50 stands for zero in the data rows.
Each pair is two rows. How far apart are they, by a hidden measure? 0 means very close, and 20 very far. Two or three weighted sums of its numbers give each row a place; it is the straight-line distance between the places.
40,53,42,59,54,44,43,71,46,67
43,57,56,54,37,48,49,48,54,52 >> 15
49,33,54,53,47,45,62,49,44,38
46,65,40,45,70,49,38,42,29,64 >> 13
62,46,53,47,30,47,54,64,54,33
41,62,39,48,70,49,52,44,35,54 >> 12
44,60,29,51,64,50,43,41,38,59
38,60,75,58,43,45,45,59,65,56 >> 8
65,39,56,41,53,41,51,55,40,36
45,57,51,59,58,55,49,62,61,63 >> 13
51,68,36,41,61,55,51,43,35,62
54,48,48,53,58,49,60,58,66,31 >> 11
58,40,59,40,41,47,49,57,50,40
50,52,49,56,54,55,47,31,38,67 >> 11
48,39,41,44,55,51,69,63,61,42
53,50,47,63,49,48,52,33,34,61 >> 6
55,49,60,43,46,52,45,46,32,51
50,57,50,53,69,54,54,39,42,49 >> 13
53,51,48,46,45,56,43,40,27,54
58,51,65,50,56,55,55,29,31,54 >> 8
53,36,41,50,52,45,72,57,63,38
56,37,55,64,48,44,65,54,57,36 >> 2
55,48,64,52,33,42,47,53,54,54
57,47,57,47,39,52,42,54,44,35 >> 8
52,56,58,54,23,47,50,54,59,56
43,52,44,39,58,54,47,54,69,59 >> 8
55,52,53,55,49,45,40,59,56,49
40,58,45,34,69,49,40,55,67,57 >> 5
51,33,46,51,48,46,65,52,53,38
44,59,41,46,68,46,51,45,45,59 >> 10
52,55,71,52,32,44,43,44,66,56
56,41,67,25,45,48,59,56,43,34 >> 4
52,51,68,45,59,48,45,39,46,60
51,43,48,38,41,43,48,59,44,35 >> 12
62,49,60,58,50,47,51,29,30,60
70,51,66,47,47,54,46,34,45,63 >> 8
56,43,51,42,37,51,57,61,42,37
63,31,36,40,55,48,73,59,49,39 >> 7
68,42,52,37,37,45,47,42,51,41
56,63,40,52,64,47,42,48,43,50 >> 17
46,57,44,52,54,50,48,59,50,63
41,55,55,42,77,56,43,62,65,53 >> 8
53,60,32,55,75,61,39,42,41,57
48,58,58,50,46,45,44,64,65,67 >> 13
57,36,53,53,51,51,67,54,50,35
63,35,42,51,42,45,62,43,43,30 >> 7
51,42,42,51,42,52,51,60,62,38
44,59,54,55,39,47,29,46,59,61 >> 2
43,50,53,43,44,52,47,42,44,54
57,49,54,43,50,54,58,64,50,37 >> 9
56,56,44,41,61,58,48,58,65,52
38,60,45,48,73,54,42,40,58,52 >> 7
49,33,37,59,42,47,65,45,60,31
47,56,56,57,62,52,40,41,63,57 >> 9
56,53,57,44,58,47,49,25,40,56
63,39,46,52,41,48,59,60,34,39 >> 10
51,49,45,45,43,58,36,46,43,55
42,55,63,57,37,59,40,47,51,58 >> 6
57,49,58,41,54,53,55,44,31,57
62,31,39,48,43,46,72,59,48,38 >> 9
50,38,53,53,46,39,64,47,69,34
42,63,52,52,46,52,45,33,43,58 >> 14
42,66,36,46,62,51,46,31,42,60
54,54,35,46,54,41,55,60,52,59 >> 12
59,46,43,47,31,46,53,60,48,45
42,43,45,39,52,50,66,60,66,38 >> 11
51,49,43,38,39,48,42,32,54,45
54,41,43,38,28,47,56,61,44,36 >> 8
43,58,33,59,63,59,45,47,47,54
56,54,59,57,43,52,53,33,38,56 >> 9
56,36,34,56,56,53,62,49,45,34
57,53,52,36,59,53,57,28,32,52 >> 10
47,33,41,46,56,48,61,52,51,32
44,35,48,58,54,48,73,56,49,39 >> 5
50,45,44,44,46,47,58,54,55,33
56,30,53,59,51,53,71,55,57,30 >> 9
51,57,55,45,53,48,49,59,59,56
53,42,43,40,47,49,53,57,65,35 >> 4
52,60,44,46,69,42,48,48,51,51
47,58,47,42,47,44,43,46,63,65 >> 13
63,52,57,33,44,52,46,49,41,54
58,42,40,53,23,50,48,71,63,38 >> 7
57,33,42,60,52,48,66,54,47,37
36,54,47,62,51,47,55,72,51,62 >> 5
53,39,35,59,66,51,71,61,59,42
50,36,57,54,48,49,68,55,66,37 >> 8
46,64,30,66,61,48,34,37,43,58
49,65,39,50,71,51,43,42,30,54 >> 1
41,58,45,56,59,51,36,42,61,65
42,65,37,55,75,57,37,44,47,52 >> 10
51,52,56,49,49,51,45,41,41,52
47,57,62,53,54,43,45,59,58,69 >> 11
58,56,80,56,31,51,48,56,58,45
51,48,35,46,29,49,53,60,52,44 >> 8
57,50,55,48,47,50,52,47,42,63
47,57,33,41,70,51,49,37,40,52 >> 11
50,52,73,54,50,52,48,46,51,49
54,32,57,54,49,41,77,48,47,42 >> 12
56,42,48,44,51,51,56,51,64,40
36,68,42,61,56,52,43,45,23,59 >> 6
50,43,61,45,37,47,52,62,43,42
44,55,53,30,71,57,48,68,54,51 >> 10
56,52,56,46,51,56,54,34,27,61
48,54,62,55,29,47,42,57,49,49 >> 10
50,53,57,47,51,50,55,44,61,57
54,63,40,44,72,54,37,51,39,60 >> 12
69,46,47,34,48,49,56,59,69,37
39,58,39,41,60,41,46,69,50,65 >> 16
48,65,36,51,56,48,37,50,31,54
47,62,40,50,51,53,41,43,44,62 >> 10
39,64,28,52,66,57,40,39,42,47
52,57,75,54,52,50,38,54,47,45 >> 6
48,36,49,50,55,46,67,53,61,47
50,54,49,49,42,49,42,36,37,48 >> 15
44,55,37,39,72,50,39,37,42,58
59,35,44,49,39,44,65,55,52,29 >> 7
43,63,41,55,66,48,40,43,40,69
52,57,61,66,25,55,47,51,68,50 >> 14
43,58,36,51,64,48,36,35,46,57
41,63,37,42,71,44,45,41,53,53 >> 5
49,51,56,58,54,54,50,34,28,54
42,62,53,52,49,49,37,34,45,58 >> 5
47,56,41,43,60,51,51,58,59,64
46,59,38,36,62,51,41,46,33,54 >> 7
55,36,45,47,49,46,62,56,55,32
45,59,44,55,45,57,38,36,43,55 >> 13
52,35,41,51,44,43,60,48,51,28
62,38,53,37,36,50,50,57,66,34 >> 10
52,56,35,48,69,56,42,58,61,61
42,60,56,49,55,53,37,57,64,65 >> 5
56,47,47,33,46,48,60,70,68,34
49,39,50,50,42,45,61,52,63,38 >> 7
62,41,32,51,36,50,53,63,50,40
37,63,40,40,63,44,33,48,42,56 >> 10
60,52,60,43,51,50,58,30,25,55
58,36,39,54,40,48,75,49,62,35 >> 6
38,53,53,46,64,50,47,50,69,54
37,61,54,58,43,55,35,37,50,64 >> 11
52,42,48,41,42,44,49,55,53,40
49,36,51,49,53,52,72,51,51,41 >> 11
53,40,54,35,39,44,51,62,57,44
50,46,55,44,36,47,47,48,41,39 >> 5
42,57,50,53,48,54,41,63,65,67
47,59,56,54,58,51,49,39,53,64 >> 5
40,61,41,34,78,50,46,40,48,58
38,43,47,45,39,49,61,66,52,44 >> 13
50,63,46,44,79,50,49,54,51,47
54,50,52,37,64,52,42,58,52,61 >> 14
39,58,35,43,40,46,48,71,51,65
33,59,49,56,52,56,49,65,64,60 >> 12
49,59,32,48,63,49,45,50,24,56
45,52,57,49,55,48,53,53,58,61 >> 12
57,42,45,47,54,44,55,65,57,31
55,41,58,36,44,49,47,60,41,36 >> 11
50,51,64,46,51,51,53,39,64,58
48,51,69,57,42,58,47,44,57,57 >> 4
45,37,36,54,54,48,71,62,57,45
59,49,70,52,45,52,39,44,37,59 >> 13
37,56,41,39,43,50,43,65,60,70
39,56,41,47,50,48,51,58,58,63 >> 6
48,52,68,51,45,59,40,54,65,56
45,50,60,51,44,64,47,53,63,62 >> 6
47,57,40,50,67,49,57,61,52,64
52,32,36,58,45,45,78,50,38,37 >> 9
42,53,41,42,60,56,47,77,53,57
53,39,42,43,45,48,55,63,51,31 >> 5
36,51,64,53,48,62,41,43,60,51
65,33,52,41,42,49,65,51,51,31 >> 12
45,60,36,69,49,46,34,45,50,55
50,51,56,53,48,53,48,44,25,39 >> 9
41,60,36,48,65,46,45,47,40,60
45,60,53,53,42,56,41,38,64,54 >> 16
54,54,49,49,36,45,39,47,31,59
45,40,35,51,41,53,60,54,54,40 >> 8
61,53,61,54,52,52,51,40,30,64
40,43,37,53,46,52,63,66,45,43 >> 9
61,49,59,55,49,51,54,36,48,57
39,55,56,55,56,52,37,57,66,59 >> 9
50,43,41,52,45,51,58,62,58,38
60,34,55,51,49,49,67,49,58,37 >> 5
42,57,39,53,37,41,39,76,48,69
51,57,60,45,55,42,37,36,53,59 >> 12
38,57,35,63,51,50,45,71,45,64
54,54,43,55,33,49,38,46,39,51 >> 14
55,50,63,55,56,56,40,49,58,62
52,43,57,40,40,45,53,60,63,35 >> 10
46,39,38,57,66,45,67,54,46,33
44,61,55,44,70,46,36,31,44,60 >> 10
53,55,49,53,44,54,44,38,40,61
63,54,54,53,54,54,57,29,45,54 >> 6
45,58,56,53,64,53,44,34,77,56
49,50,36,45,45,50,51,67,48,45 >> 16
42,61,49,45,63,50,50,37,55,60
61,55,49,48,62,52,55,48,31,58 >> 5
48,54,53,58,60,54,37,36,47,61
62,31,60,51,36,58,68,58,57,35 >> 10
49,58,62,53,62,50,48,33,63,55
49,54,68,44,53,59,50,44,66,60 >> 11
55,52,53,56,50,45,53,41,37,50
59,45,52,43,41,51,49,59,49,37 >> 6
57,35,38,54,40,42,73,53,57,37
57,38,42,41,57,54,67,52,53,41 >> 7
53,51,53,51,45,52,48,41,43,52
56,35,40,58,42,43,60,47,35,32 >> 11
48,49,67,57,41,52,34,38,59,64
58,35,51,43,44,45,68,54,60,39 >> 9
45,67,34,57,62,56,46,34,53,58
51,54,40,39,72,46,52,75,61,51 >> 18
51,55,52,56,53,53,50,35,32,55
33,64,38,49,64,57,38,49,49,56 >> 6
43,60,44,45,72,48,45,44,43,56
47,44,58,35,36,54,37,61,42,38 >> 17
46,63,57,58,52,52,32,37,54,60
51,54,61,55,34,53,43,63,63,49 >> 6
54,32,53,48,59,47,67,48,48,36
53,42,48,49,32,47,50,53,46,47 >> 11
44,59,45,51,45,49,44,36,57,59
53,47,50,57,57,49,58,57,71,33 >> 12
51,43,36,44,58,49,57,73,51,37
60,40,52,42,48,42,53,47,44,38 >> 6
56,62,58,60,54,52,46,42,50,62
44,57,45,50,52,47,47,57,47,56 >> 10
59,48,64,41,35,50,40,42,42,52
49,52,62,54,49,52,51,37,51,56 >> 10
50,35,37,60,48,50,64,60,68,42
62,43,57,52,41,50,45,65,52,42 >> 9
57,31,37,64,39,47,76,41,42,39
58,36,44,61,64,45,70,50,51,40 >> 12
49,54,65,60,43,62,39,44,48,49
64,53,63,47,39,56,55,42,34,63 >> 6
47,61,57,58,67,47,54,40,49,62
36,59,40,51,56,52,46,84,65,62 >> 8
